In the rows, 128 means zero.
Rotation paths and how fast each direction turns (degrees each step)
Each turn is a multiple of 5 degrees from 10 to 175, or 0.
Each row of a path follows its step; steps can be skipped.

step 0: [124 126 132 121 113 127 125 129 122 129 129 128 130 128 126 128 123 126
 124 120 121 127 124 118 128 121 120 129 134 133 127 136 126 132 129 121
 126 132 127 122 113 125 130 127 125 134 120 138 134 126 121 130 121 125
 137 131 130 133 133 121 130 128 129 138 133 124]
step 1: [129 133 127 126 123 127 126 136 131 113 121 125 130 128 130 128 131 123
 138 122 123 137 123 111 124 127 118 126 132 133 130 128 131 128 129 128
 129 123 136 123 128 129 128 127 124 129 126 137 130 132 132 126 120 116
 125 122 131 128 127 128 134 135 128 134 120 125]
step 3: [119 116 133 134 118 134 122 122 134 126 125 128 119 131 126 126 127 131
 125 129 126 131 125 119 131 115 124 135 134 127 127 131 122 130 131 121
 133 131 137 131 126 131 131 122 126 128 129 128 133 126 129 135 124 118
 128 127 132 126 140 126 120 124 137 127 121 129]
step 14: [129 135 121 129 128 133 136 125 122 127 136 128 130 122 130 137 134 118
 131 122 134 129 124 118 131 125 126 128 125 135 122 130 135 129 121 130
 136 128 123 130 129 122 127 133 133 129 130 133 130 130 114 129 120 117
 132 133 131 126 130 128 132 139 126 125 128 136]
step 17: [121 129 120 124 116 126 133 139 127 127 131 126 121 131 130 136 130 127
 135 125 125 135 127 123 126 132 123 124 132 132 124 124 138 125 125 127
 127 127 137 125 131 129 117 131 135 127 127 132 139 127 126 120 124 119
 128 132 132 118 131 120 123 134 135 132 122 129]
step 25: [126 121 126 128 127 119 130 121 132 120 127 133 131 129 134 126 140 129
 126 120 117 133 125 132 120 129 120 124 129 129 136 136 130 131 135 125
 120 125 128 126 121 117 138 133 136 133 123 130 125 125 126 121 131 135
 125 127 124 125 130 136 133 130 134 131 130 130]
step 26: [130 124 127 128 128 122 130 124 126 125 130 125 132 129 133 125 133 138
 125 132 124 125 127 122 121 130 122 122 126 133 130 126 128 123 128 129
 138 120 124 130 132 124 137 133 143 122 126 133 134 119 129 136 123 129
 119 122 135 136 129 133 134 138 129 137 131 135]
step 31: [135 128 116 125 118 126 128 121 122 122 136 130 133 130 134 131 131 131
 128 129 125 133 126 128 129 118 128 131 123 128 128 131 128 128 124 126
 114 129 130 120 122 125 128 133 126 133 131 123 139 137 131 133 116 124
 128 125 137 123 131 129 127 128 120 121 132 123]
step 38: [126 124 125 128 125 128 129 124 131 119 129 124 124 125 125 135 136 139
 136 123 131 125 131 117 135 128 127 124 131 133 131 130 125 130 133 126
 127 134 137 130 123 134 137 123 130 131 122 133 133 133 122 135 130 130
 119 138 118 124 124 130 134 133 135 132 133 135]
Directions:
[127 128 126 130 128 127 126 128 128 128 127 126 127 125 129 129 127 127
 130 128 130 128 128 130 128 127 129 129 129 130 128 127 130 126 126 126
 127 126 127 128 127 128 127 126 128 129 129 129 127 127 127 128 127 131
 131 126 131 128 126 128 128 128 132 129 130 128]
145
[128 129 126 127 130 130 127 128 126 130 129 127 129 129 130 129 125 129
 127 128 129 129 128 130 125 128 130 128 126 129 129 130 129 128 128 127
 130 130 127 126 127 128 126 128 129 129 126 129 127 129 130 129 128 127
 126 128 129 127 130 130 129 129 129 126 128 130]
20
[131 128 130 127 127 128 130 128 126 127 127 127 130 128 127 128 130 125
 128 126 129 126 127 129 128 126 126 126 129 127 126 129 127 128 128 126
 130 129 127 129 128 129 127 129 131 128 126 129 128 128 127 127 128 130
 127 126 130 128 128 130 131 128 128 128 128 128]
25
[128 130 128 128 129 127 128 129 128 129 128 128 130 129 127 130 130 128
 129 128 128 128 125 127 128 129 128 132 126 131 129 128 127 127 130 127
 131 129 129 129 128 125 128 127 129 130 129 127 129 126 129 127 129 129
 127 128 127 130 127 128 128 128 129 128 132 127]
25
[129 128 128 126 127 125 129 129 128 129 127 128 127 129 128 129 129 128
 126 130 130 126 129 128 126 126 128 130 130 127 127 129 129 128 128 129
 128 128 128 126 128 129 124 126 130 129 128 128 127 127 129 127 130 128
 128 130 126 130 128 125 126 128 129 128 127 127]
60
